In the data rows, 128 means zero.
Here are some numbered points:
[139  96 124  87 126 179 116 123  98 104 147 184 208  59 134 158  32  77
 161  99 113 192 146 189 156 140 188 126  86  96  94 142 197  60  78 203
 143 109 135 106  82 164 123 138 167 150  77 113  55] 0
[117 135 112 154  93 103  99 129 161 161 123 165 101 150 118 104 128 139
 104 120 108 117 109 102 177 151  82 181 129 105 118 105 138 143 186 114
 178  69 119 119 105 102 107 126 110 163 100 121 121] 1
[120 107 122 143 139 154 142 106  66 127 139 107 170  84 139 188 115  88
 155 134 151 138 164 153  75 119 182  90  85 168 104 142 107  65  62 158
  90 159 145 132 113 157 133 123 138 138 118 109  80] 2
[134 129 133 127 128 146 133 139 126 133 116 139 138 112 129 117 111 110
 121 123 129 132 127 148 157 147 150 161 101 120  97 140 164  95 108 140
 153 109 129 134 101 146 126 112 152 144  97 100 119] 3
[121 130 136 166 103  89 129 128  18 127 121 157 152 100 110 204 118  96
  94 115 125 117 175 101  10 106  98  72 130 201 108 134  48 137 104 144
 112 101 129 100 129 179 114 140  72 145 141 121  99] 4
[110 110  73 212  79 151  65  74 180 123  52  52  36 104 116 209 165  50
 164 133 158  80 125 139 108 135 129 132 177  93 139  75 109 155 176 111
  85 114  71  95  97 178  88  87  94  62  98 144  49] 5
[174 152 180  75 140 172 153 140 153 113  78  74 113 107 171 115 210 123
 121 113 153 134 104 110 162 147 169 109 120 124 128 128 137 174 108 100
 157 137 127 142 137 167 134 123 144  96 127 132 138] 6
[143 112 115 176 103 170 130 126  39 128 100 164 171  39  99 205  42  10
 107 103 139 130 170 200  75 161 175 158  68 161  32 156 150  48  54 192
 156  75 121 111  43 232 105  86 158 152  40  57  52] 7
[157 140 105 134 124 140 122 101 188 121 106  70  79 123 131 152 177 110
 130 128 152 115 115 122 107 141 126 117 154 109 152 101  84 198 163 101
 126 143 128 121 125 135 127 115 118  57 145 155 129] 8
[153 137 125 106 143 146 131 125 191 112 106  72  91 132 150 122 191 131
 135 128 156 116  99 120 150 127 146 113 162 107 168 122 118 186 138  97
 136 165 114 130 152 134 137 134 132  90 146 152 161] 9
[131 132 140 148  95 124 119 156  69 136 108 213 165  90 103 130  56  86
  77 100 102 135 144 143 138 157 122 183  88 130  54 150 169  82 112 167
 194  36 119 108  67 182 101 109 135 188  60  72  93] 10
[138 133 164  79 127 139 128 158 128 118 126 180 169 113 142  85 103 144
 109 107 104 162 122 119 192 142 141 151 102  98 108 141 186 111 120 144
 179  88 131 123 111 137 126 137 142 169 105 115 117] 11
[116 128 102 143 139 140  82 101 173 128 161 149  94 137  66 131 107 117
 111  90 145 104 101 151 118 137  83 141 165 104 150 126 105 158 161 119
 125 110 110 125 106  83  97 145 152 113 112 158 138] 12
[125 107  92 183  95 149 100  76 137 152 107  82  99 103 141 184 176  92
 146 127 164 106 132 127 108 133 132 126 120 142 127  98  78 131 147 124
 134 134 123 123  99 130 108 112 117 122 100 126  84] 13
[126 125 130 181  64  97 102 132   8 137 104 216 165  70  96 205  70  62
  70  89 107 126 178 113  37 132  85 120 112 178  67 133  81 121 119 173
 173  29 115  76  72 207  87 127  77 180  80  94  62] 14
[151 158 131 135 159 101 176 161 110  96 124 100 102 147  84 141 110 111
 115 143 128  95 130 170  40 112 118 101 187 168 139 149 114 173 103 107
  70 170 121 146 174 165 160 126 128  49 180 142 201] 15
[151 146 112 119 127 157 108 120 188 116 104  97  84 134 115 119 154 126
 125 118 147 141 107 123 126 126 120 130 156 114 156  93 109 189 148 110
 141 139 131 119 143 120 107 149 103  74 139 148 144] 16
[106 119 101 149 137 110 121 135 140 140 154 152 133 149 100 113  73 131
 127 138 115 120 130 157 141 134 123 169 129 115 115 137 159  89 138 141
 121 124 127 138 116  98 131 124 143 140 118 110 135] 17
[126 139 152 127 109  90 126 141  83 132 126 158 137 136 135 133 150 150
 103 119 115 127 139  76 101 113  91 100 134 151 133 122  87 151 142 120
 142  95 130 113 140 130 115 146  87 155 146 132 128] 18
[118  93  71 173 135 180 117  63 175 153 137  40 103 103 145 178 150  86
 190 148 185 111 131 179 131 142 181 138 104 124 132 109 114  80 110 126
  88 185 133 148 100 107 131  97 165 100 100 121  86] 19
New points follow, each followed by the number of its nearest point above, looking only along the 4 directions in which the numbered points spread most.
[109 107 116  84 162 154 132 113 195 138 171 100 154 152 173  67 144 192
 177 145 132 162 102 130 236 134 173 150  93  73 161 122 188  66 132 131
 117 170 149 154 138  56 135 135 178 156 130 137 130] 6
[ 82 112  75 165 146 112 109 123 165 134 171 132 104 177  93 106  87 138
 155 160 108 107 111 162 151 125  88 179 137 103 145 115 153 103 162 113
  96 131 123 143 140  57 150 110 135 110 144 133 165] 12
[110 116 103  93 183 137 147 125 201 119 166 100 128 177 144  64 113 172
 179 161 130 147 112 161 200 123 167 156 134  84 169 131 198  78 124 123
  98 194 149 168 159  62 167 129 180 117 149 134 157] 6
[228 155 199  13 168 231 189 164 163  46  65  82 136  53 149 122 126  66
 140  87 145 169 104 208 153 157 222 109 138  93 108 158 225 179  46 134
 149 167 123 131 137 244 158 115 200  27 113 130 152] 6
[177 151 163  93 136 161 149 142 166 108  90  94 100 109 148 115 168 111
 118 110 138 137  96 130 152 140 150 125 140 114 133 128 144 183 116 109
 163 130 121 125 136 170 130 117 144  82 125 139 146] 6
[ 89 118 131 161  56  36  83 153   0 129 155 255 214  97  78 179   0 117
  58  85  51 155 191  88  37 105  37 112 126 166  82 142  95 104 149 200
 172   0 126  53  90 165  87 166  45 233 106 108  63] 14
[146 128 132 116 159 146 167 129 136  95 125  62 102 132 126 148 149 105
 153 145 141 120 126 155  82 105 146  70 159 154 157 130 109 166  98 115
  64 203 126 139 184 153 159 126 140  48 167 156 177] 15
[128 125 136 152 102 105 123 118  40 124 120 147 148  94 122 205 128  96
 110 112 129 125 171 105  26 107 109  65 133 187 120 127  56 149 110 145
 115 113 129  96 127 178 115 142  77 135 139 130  90] 4
[134 128 165  45 160 152 147 145 178 118 140 122 149 142 165  61 153 190
 159 137 124 165 106 108 221 123 175 120 116  85 155 132 177 125 116 114
 137 157 151 151 162  95 140 135 157 133 146 145 150] 6
[132 118  95 180  89 148  85  85 175 172  96  84  73 111 137 149 192  99
 127 124 162 101 113 119 154 153 122 167 123 122 122  93  98 145 170 110
 169 103 104 119  80 130  97  95 126 124  78 117  88] 13
[109 108 123  98 156 124 149 137 159 112 173 129 138 173 135  71 114 173
 147 155 114 135 121 125 150  88 121 130 150 106 176 143 161 113 136 113
  89 174 139 155 164  66 161 154 145 123 172 155 174] 6
[105 125 123 176 102  97 120 142  54 152 127 196 158 114 100 140  72 104
  86 122 110 118 155 126 105 138 108 165  92 156  70 146 127  73 118 156
 157  59 126 118  84 152 106 114 116 194  86  79 100] 10
[144 147 151 117 154 119 171 159  88  96 122 124 134 131 110 138 112 117
 111 133 125 121 139 145  71 117 135 103 146 160 124 154 125 141  89 128
  96 153 127 137 163 164 147 130 129  93 160 128 169] 15
[125 135 167  75 152 126 145 139 127 119 146 129 157 144 161 100 161 183
 141 125 122 160 123  91 161 105 147  88 114 123 152 133 136 121 117 120
 116 151 146 140 166  97 145 156 122 146 167 149 137] 6
[ 48 137  45 214 152  22 131 141 190 169 202 145  64 255  45  41  77 202
 121 209  95  58 106 139 137 113  39 212 179 123 162 136 127  91 220  93
  66 152 123 185 165   0 145 111 132 137 176 124 220] 16
[171 139 156  98 129 179 139 133 147 106  88  88 117  89 152 145 165  92
 131 106 150 138 118 143 137 147 171 117 121 118 114 126 138 159  99 123
 151 141 123 123 117 183 130 114 147  88 112 123 117] 6
[135 138 124 135 119 125 119 111 161 127  97  95  87 142 142 134 191 141
 138 132 138  95 108  99 126 136 114 117 146 122 138 114  96 184 152 106
 133 134 122 125 132 121 131 125 116 104 137 147 142] 16
[171 146 179  88 155 198 167 138 134 122  78  57 127  89 180 122 204 104
 130 123 168 133 111 131 164 152 213 120  79 136  97 145 152 119  61 111
 151 154 137 157 118 181 137 101 170 111 107 103 123] 6
[102 108 125 105 152 129 132 117  96 123 174 131 177 129 147 144 110 156
 168 139 125 161 154 127 117 105 155  84 107 134 150 134 120  87  95 145
  78 174 153 133 149  97 149 155 127 146 155 146 106] 6
[138 147 167  92 126 114 142 152  98 109 130 160 154 133 135 116 135 156
 106 109 106 152 136  87 120 109 106  90 141 136 135 124 124 166 128 134
 137 113 135 111 154 143 129 153 100 140 153 147 136] 18
[ 94 102  95 145 150 121 128  98 124 143 173 108 146 142 125 143 107 141
 170 153 141 128 150 146 113 105 138 111 118 135 153 123 109  78 113 146
  71 179 144 144 145  76 145 135 134 132 155 136 118] 6
[105  88 110  92 143 154 110 104 145 131 171 144 178 121 158 111 100 154
 185 138 126 176 131 145 201 131 174 132  80  91 133 123 167  54 119 157
 120 153 147 136 114  76 136 145 161 172 112 132  84] 3
[190 156 172  43 145 181 159 153 215 108  80  85  85 131 149  72 171 123
 127 128 143 136  80 150 212 166 159 139 152  65 142 126 201 203 125  99
 173 140 129 154 143 155 139 121 166  68 121 137 181] 6
[134 155 187  75 147 109 157 160 110 121 122 125 143 151 165  88 194 190
 111 130 118 139 120  58 140 107 129  84 128 145 147 140 112 159 118  98
 134 138 146 139 174 116 142 154 107 146 175 146 164] 6
